(in the rows, 100 means zero)
One turn moves each row of this set onto another row. After a few examples, where does it send each row asked below?
Z_41: 119 53 128 117 76 102 101 92 89 84 98 125 113
Z_621: 137 48 120 105 85 96 95 88 88 109 105 112 108
Z_504: 119 103 73 109 102 108 110 78 86 96 83 90 93
Z_328: 110 105 75 114 96 108 112 81 88 93 82 90 93
Z_497: 122 93 122 123 121 98 135 85 81 104 81 88 94
Z_620: 123 93 118 122 114 96 142 81 83 107 81 82 94
Z_400: 139 111 134 122 83 85 112 73 104 93 102 117 98
Z_114: 141 111 133 121 84 85 112 73 103 94 103 117 99
Z_742: 125 55 119 114 53 96 120 83 96 94 97 109 113
Z_366: 148 50 118 104 76 99 107 83 86 97 102 116 113
Z_483: 111 104 77 113 104 109 106 82 86 91 83 94 92
Z_348: 107 53 127 119 74 97 98 94 95 97 99 115 107
Z_404: 140 111 133 121 82 85 113 72 104 94 102 116 99
Z_629: 101 93 86 118 87 90 110 84 58 76 109 98 107
Z_237: 118 90 81 110 94 89 108 80 53 83 112 97 108
Z_344: 114 94 122 126 114 97 140 85 85 103 80 86 93
Z_60: 112 92 80 113 78 86 120 78 59 85 110 90 108
Z_154: 125 51 116 112 58 93 114 83 98 112 100 100 108

Z_114 turns into -> Z_404
Z_629 turns into -> Z_237
Now find these:
Z_366 turns into -> Z_742
Z_348 turns into -> Z_621
Z_620 turns into -> Z_344
Z_483 turns into -> Z_504

One turn moves each row of this set onto another row. After a few examples, where does it send each row asked below?
Z_141: 81 110 126 87 120 106 106 97 76 81 113 96 91 99 122 105 99 90 103 124 83 129 112 100 96 102 120 104 101 128 80 110 72 104 98
Z_403: 98 100 121 108 70 82 116 89 79 118 101 111 113 78 72 78 108 95 78 98 116 96 106 89 86 79 105 121 126 99 92 102 100 97 94
Z_249: 112 83 97 115 109 128 134 116 87 104 117 114 88 107 121 99 100 101 87 109 119 76 85 83 104 103 113 100 141 87 76 117 120 83 112
Z_364: 107 101 126 120 65 70 88 99 63 113 105 95 96 102 107 101 102 85 100 121 87 108 82 69 108 93 144 120 94 88 92 121 89 76 97
Z_122: 100 106 121 118 72 66 103 96 82 105 104 104 113 79 85 79 108 90 78 92 106 91 93 78 99 81 128 119 127 92 102 101 94 104 78
Z_257: 114 88 109 119 92 97 120 115 59 133 115 119 83 100 84 115 109 74 97 112 82 132 95 91 101 93 117 117 79 68 85 130 109 70 91
Z_220: 121 105 115 109 76 105 90 103 66 99 121 111 102 78 94 109 104 94 85 118 72 130 89 88 105 93 125 139 83 79 94 133 93 88 81
Z_965: 113 86 104 119 103 123 121 116 91 89 115 108 93 106 127 89 101 103 85 120 117 71 82 81 110 104 126 104 143 93 83 116 113 84 114
Z_665: 77 106 123 100 128 88 111 107 73 89 111 94 81 113 127 107 101 76 111 117 82 125 106 93 104 105 134 91 100 119 83 106 75 99 93
Z_72: 113 89 103 116 101 123 120 113 91 90 115 107 95 104 129 91 99 106 85 117 118 69 81 79 108 104 124 105 144 94 82 116 112 86 113
Z_307: 103 115 112 119 100 108 92 116 107 105 109 92 103 94 100 81 91 91 83 124 119 106 99 83 135 80 114 99 110 115 84 101 51 97 125
Z_842: 106 96 111 108 86 101 124 101 81 115 109 125 111 70 62 84 113 92 71 97 105 112 110 103 87 81 96 126 117 87 94 110 107 100 84
Z_415: 114 96 130 115 67 95 86 104 69 101 107 104 102 92 96 90 110 90 91 145 84 118 93 88 105 92 134 131 88 93 95 127 90 73 109
Z_412: 113 85 97 112 107 131 134 113 87 103 118 114 91 105 121 99 98 105 86 109 120 76 86 84 102 103 111 103 142 89 75 118 119 85 112
Z_556: 79 102 126 89 125 109 117 100 74 92 110 101 86 105 116 103 102 85 107 128 87 132 118 106 92 102 113 99 99 126 76 110 78 96 107
Z_555: 112 124 98 118 114 115 93 123 108 96 125 99 101 81 101 99 89 92 75 100 102 118 92 82 141 82 115 106 102 96 89 109 53 112 93
Z_323: 96 109 101 116 107 105 119 111 97 138 109 98 91 104 92 99 86 85 92 99 130 108 102 82 123 78 94 86 109 105 69 99 63 91 124
Z_595: 114 99 109 103 75 103 113 93 57 130 117 113 95 85 88 122 98 94 93 100 87 130 95 86 90 91 103 129 87 77 79 131 103 82 88
Z_396: 103 104 108 125 91 67 115 110 79 111 112 112 102 80 81 90 111 78 78 78 96 101 91 80 104 85 130 114 120 75 104 104 101 107 61
Z_424: 100 105 103 115 111 117 119 117 101 133 109 103 93 101 85 92 92 85 88 113 127 114 108 92 123 78 90 90 105 106 71 101 65 87 131
Z_181: 108 85 125 116 75 95 111 105 60 131 102 111 90 105 85 96 110 80 100 138 95 121 101 93 96 91 117 118 86 89 82 125 102 61 119
Z_979: 82 104 118 99 139 100 117 114 74 87 117 102 79 107 120 110 104 74 106 117 75 135 109 101 104 105 129 95 95 112 84 111 79 101 87
Z_219: 107 116 88 113 121 120 119 119 99 126 124 106 92 87 90 113 86 88 82 82 112 124 99 86 128 81 92 97 101 89 75 109 66 105 96
Z_286: 104 96 122 109 62 82 108 87 55 137 103 100 95 102 95 110 97 91 103 112 101 112 93 76 91 89 114 118 95 90 76 121 97 71 109
Z_645: 111 118 96 128 123 109 98 133 108 99 123 101 94 89 100 96 93 80 78 103 100 118 91 81 146 83 124 98 99 91 92 107 56 107 93
Z_109: 119 91 97 118 110 129 117 122 92 80 123 112 94 98 128 95 102 104 79 113 107 77 78 81 114 106 129 110 139 85 88 121 112 92 99
Z_972: 118 89 90 116 115 131 132 121 88 95 125 116 89 99 124 105 99 102 82 100 109 82 81 83 109 105 117 106 138 79 81 121 120 91 95
Z_714: 112 97 114 118 95 100 112 116 88 95 112 126 109 69 65 74 122 84 66 111 91 114 106 104 101 84 117 129 112 82 107 112 103 102 77
Z_123: 82 113 119 86 123 105 110 97 73 85 119 97 89 95 123 116 95 90 103 107 80 133 109 96 96 103 118 104 100 120 79 112 74 110 84
Z_131: 116 100 112 125 88 83 98 115 63 109 118 108 89 95 100 113 107 76 94 110 71 125 82 78 114 95 142 122 82 68 98 129 97 82 75
Z_443: 108 110 88 119 129 124 122 130 102 125 123 112 88 91 85 107 93 80 81 94 109 127 102 93 132 82 95 95 97 86 78 109 69 99 100
Z_503: 77 110 116 87 125 99 121 95 69 100 116 97 83 103 122 121 94 86 109 99 87 131 110 94 92 103 113 96 101 118 73 110 79 104 88
Z_736: 97 85 120 130 93 72 126 116 80 123 97 118 97 98 68 68 122 69 84 113 109 99 106 95 99 83 124 104 118 86 99 100 108 82 98
Z_973: 105 91 124 128 91 82 109 120 89 96 102 118 106 84 70 61 125 75 74 126 98 102 105 100 106 83 133 118 116 89 110 105 100 91 93
Z_858: 74 106 123 93 123 89 119 97 70 102 109 93 82 113 125 113 96 81 114 108 91 123 109 91 95 103 121 89 104 122 74 105 77 98 97
Z_127: 118 88 91 114 115 136 131 120 89 93 125 117 91 97 121 104 100 104 81 103 109 84 82 86 108 105 115 108 137 80 82 122 119 92 97
Z_827: 118 93 97 118 109 125 117 120 92 81 123 110 94 98 130 97 99 105 81 109 107 77 77 78 114 106 130 108 140 85 87 120 112 94 97
Z_615: 81 100 118 93 137 109 124 110 73 95 115 106 79 106 113 110 104 78 106 120 81 138 116 108 96 103 114 95 95 116 78 112 82 96 97
Z_649: 99 91 108 128 99 71 133 115 77 130 107 120 93 92 70 88 116 69 83 85 104 104 101 89 99 84 119 104 116 73 97 103 111 93 76
Z_703: 100 115 110 126 104 95 95 120 106 110 108 89 97 103 104 85 91 83 88 116 119 101 93 76 138 81 123 90 110 109 85 98 52 95 120

Z_286 turns into -> Z_595
Z_965 turns into -> Z_249
Z_141 turns into -> Z_556
Now find these:
Z_219 turns into -> Z_555
Z_396 turns into -> Z_122

One turn moves each row of this set onto another row. After a few examples, where does it send each row asked below?
Z_211: 110 109 92 86 82 106 98 128 109 105 111 121 104 107 131 96 107 96 89 109 131 101 103 91 101 91 109
Z_93: 122 88 113 94 87 109 107 97 85 115 77 113 94 103 82 107 78 85 107 109 97 128 64 121 101 108 114
Z_944: 104 117 91 77 89 98 103 128 113 99 106 119 99 99 131 97 105 88 88 110 128 105 109 98 97 90 106
Z_343: 98 85 87 96 98 125 117 94 105 106 103 103 132 74 70 116 100 92 111 82 110 116 88 96 106 111 113
Z_261: 94 100 135 102 69 105 126 97 84 80 93 67 99 91 98 98 99 117 101 74 106 121 72 82 75 115 98
Z_855: 109 86 90 94 103 115 118 84 107 101 105 121 134 73 78 110 102 105 103 92 95 132 100 109 77 91 101
Z_318: 120 117 85 88 81 110 99 99 109 81 115 127 113 102 122 126 99 96 89 103 126 103 109 106 71 79 101
Z_212: 90 115 120 90 74 90 116 110 94 76 83 81 75 97 101 83 101 125 120 83 79 124 97 95 82 96 105
Z_22: 101 92 128 99 82 132 126 92 90 85 101 85 90 95 95 87 96 111 74 76 116 118 70 93 68 107 94
Z_416: 78 127 128 99 51 105 118 96 108 74 85 80 83 83 90 111 98 117 119 78 103 105 94 85 84 113 109
Z_380: 97 95 128 101 80 117 125 98 86 86 107 75 99 89 99 95 102 110 81 75 110 125 68 83 73 117 91
Z_437: 99 110 88 97 86 121 97 115 127 112 95 98 100 116 104 108 90 83 89 91 125 81 87 87 103 90 115
Z_12: 109 86 92 93 107 126 113 85 103 99 101 122 136 88 79 113 110 95 100 98 104 108 92 102 104 111 131
Z_401: 107 101 118 89 72 105 124 111 92 96 82 131 94 96 105 116 92 96 117 118 113 132 91 131 97 132 110
Z_828: 94 115 136 95 61 89 107 103 80 87 77 94 90 98 108 91 101 127 124 105 83 120 88 87 83 101 116
Z_689: 118 91 82 92 91 99 99 96 94 94 117 92 108 97 97 117 77 81 81 87 136 105 90 103 97 82 100
Z_481: 124 115 90 95 77 93 109 94 114 80 116 116 104 99 113 128 99 93 80 95 121 104 110 119 70 83 94
Z_436: 85 122 136 105 51 100 105 91 83 86 81 86 90 96 93 112 95 114 128 95 92 103 83 80 90 110 121
Z_295: 112 110 108 96 77 112 109 86 97 95 81 132 87 101 83 133 80 89 122 110 89 123 91 135 83 104 110
Z_799: 103 93 100 101 96 117 117 92 101 105 115 127 121 85 84 115 125 90 104 99 103 106 107 101 114 123 127
Z_636: 101 123 130 92 75 110 112 86 104 76 77 82 97 88 93 98 99 117 101 83 80 117 72 85 57 86 106
Z_705: 128 92 76 94 86 99 94 97 89 89 122 100 108 106 101 119 83 90 90 88 133 105 96 105 98 82 101
Z_647: 84 114 101 86 82 95 113 116 98 74 97 90 65 96 99 82 98 121 119 82 82 124 107 102 91 97 102
Z_709: 107 126 113 83 87 119 104 87 113 77 83 92 92 85 92 92 99 110 90 85 76 117 69 89 60 79 109
Z_963: 88 119 105 86 77 110 117 114 96 70 98 97 53 98 97 86 105 110 111 79 91 112 107 112 96 100 107
Z_953: 98 102 133 101 63 99 112 88 66 77 85 76 106 98 97 111 89 119 119 90 98 118 72 86 81 112 113
Z_89: 75 125 117 98 51 112 119 96 116 73 99 89 82 73 85 113 96 112 105 80 119 105 97 88 90 121 107
Z_293: 119 87 79 101 86 94 99 97 106 97 110 90 99 111 89 112 73 93 85 84 128 101 98 110 96 80 99
Z_699: 103 94 129 100 66 100 98 81 65 96 85 111 89 111 101 115 90 121 110 108 113 97 88 78 89 118 137
Z_161: 100 107 124 89 68 99 97 87 72 85 77 119 88 108 110 114 95 124 118 114 107 96 96 83 87 116 141
Z_268: 87 106 94 95 91 117 117 112 113 113 106 117 114 74 83 109 124 88 119 91 97 111 105 94 116 115 117
Z_549: 105 107 96 87 93 101 116 104 116 105 104 133 117 67 91 99 125 102 110 103 87 128 112 109 91 97 109
Z_486: 82 117 117 91 57 129 123 98 110 67 95 89 79 81 87 107 94 109 97 76 131 100 91 98 92 123 110
Z_666: 90 112 90 99 82 116 95 110 115 115 111 103 95 104 102 115 88 76 91 95 132 84 99 84 107 88 110
Z_384: 107 82 89 94 109 116 111 85 105 103 101 134 125 92 80 102 104 110 104 104 93 117 111 110 95 98 123
Z_216: 113 105 121 89 78 94 96 81 62 80 82 118 88 112 112 116 98 121 114 111 94 104 92 91 78 107 135
Z_763: 113 123 117 82 83 118 107 88 110 78 86 100 73 87 90 80 103 108 82 86 83 115 76 104 67 76 109
Z_11: 107 110 86 101 76 117 86 104 113 114 112 107 99 107 99 115 89 82 92 95 129 84 93 83 107 82 114
Z_53: 115 115 86 86 92 106 103 95 107 84 115 120 108 99 118 124 93 88 83 101 119 108 107 109 66 73 94
Z_869: 117 99 127 96 72 96 94 70 63 88 84 112 93 106 98 120 92 117 105 107 103 101 81 84 78 107 135
Z_259: 99 117 136 96 64 104 108 82 83 76 75 95 107 97 103 109 91 127 117 101 84 118 79 87 59 95 111
Z_740: 107 96 96 95 91 103 111 88 112 104 108 138 116 79 79 106 117 104 104 108 99 113 120 111 107 106 128
Z_134: 111 117 97 86 87 102 113 130 116 95 105 113 103 109 136 104 118 88 83 103 124 99 101 102 91 101 105
Z_561: 100 107 129 103 72 132 116 98 105 121 76 129 99 101 92 122 90 85 106 116 109 114 72 108 89 124 115

Z_689 turns into -> Z_666
Z_22 turns into -> Z_486
Z_89 turns into -> Z_647
Now find these:
Z_636 turns into -> Z_261
Z_295 turns into -> Z_93
Z_12 turns into -> Z_799
Z_549 turns into -> Z_855
Z_705 turns into -> Z_11
Z_828 turns into -> Z_259
Z_216 turns into -> Z_869
Z_437 turns into -> Z_134

One turn moves each row of this set onto another row. After a few examples, where does it send each row asked below?
Z_448: 69 128 110 108 74 139 128 129 96 121 105 74 107 74 96 104
Z_304: 74 127 118 107 71 133 123 133 99 122 116 71 117 90 109 107
Z_97: 88 77 128 115 97 134 128 100 60 121 152 101 94 107 102 96
Z_916: 100 123 131 103 74 136 138 113 82 143 136 79 128 85 114 92
Z_393: 94 60 136 103 104 132 106 117 87 123 109 80 108 96 110 100
Z_196: 104 139 113 105 106 137 113 107 89 108 113 81 117 115 91 91
Z_913: 82 58 126 105 112 127 115 108 85 117 104 74 103 88 96 93
Z_750: 104 66 111 101 94 122 120 118 89 117 96 88 99 116 106 103
Z_638: 95 64 104 102 99 119 126 112 87 112 92 83 95 108 95 97
Z_250: 86 149 126 102 87 136 119 107 87 107 136 93 114 94 97 96
Z_346: 104 67 106 102 93 130 121 118 86 117 87 93 92 103 97 104
Z_569: 92 104 120 106 120 121 125 110 47 132 126 102 101 87 114 78
Z_833: 95 106 121 106 118 125 122 112 47 134 126 105 100 86 115 80
Z_332: 111 86 105 104 66 131 127 108 91 87 110 82 115 104 98 104
Z_563: 62 125 111 108 79 124 131 124 97 115 115 62 114 85 99 98
Z_949: 96 79 117 100 93 132 135 107 93 151 142 108 121 85 96 109
Z_999: 92 105 119 106 119 124 124 110 47 133 123 104 98 83 111 79
Z_319: 106 142 109 105 105 145 113 107 86 110 105 87 110 104 85 92
Z_741: 79 119 117 105 86 122 152 97 79 132 131 64 124 76 96 79
Z_939: 84 75 111 101 100 120 144 97 92 143 143 97 121 85 87 100
Z_826: 92 124 116 104 78 148 144 106 77 141 116 83 111 59 91 88
Z_954: 89 78 108 101 97 135 141 101 89 148 132 108 112 71 82 105
Z_687: 82 77 119 116 100 138 134 93 56 118 142 101 85 92 89 92
Z_245: 92 61 128 103 105 143 109 115 84 123 97 86 97 79 98 100
Z_434: 94 80 125 115 92 149 126 102 57 125 141 112 85 93 97 101
Z_80: 105 85 99 105 70 130 132 103 89 84 106 79 111 97 91 100
Z_149: 112 87 102 104 66 139 128 108 89 88 103 86 109 94 92 105
Z_39: 76 147 119 102 93 130 125 100 86 102 134 87 111 90 88 90
Z_143: 98 139 106 106 110 136 118 101 87 105 108 79 111 107 82 87
Z_557: 83 149 120 101 88 141 122 104 85 107 127 96 106 81 87 95

Z_999 turns into -> Z_569
Z_196 turns into -> Z_319
Now find these:
Z_250 turns into -> Z_557
Z_80 turns into -> Z_332
Z_826 turns into -> Z_741
Z_949 turns into -> Z_954
Z_304 turns into -> Z_448
Z_393 turns into -> Z_245
Z_97 turns into -> Z_434
Z_638 turns into -> Z_750

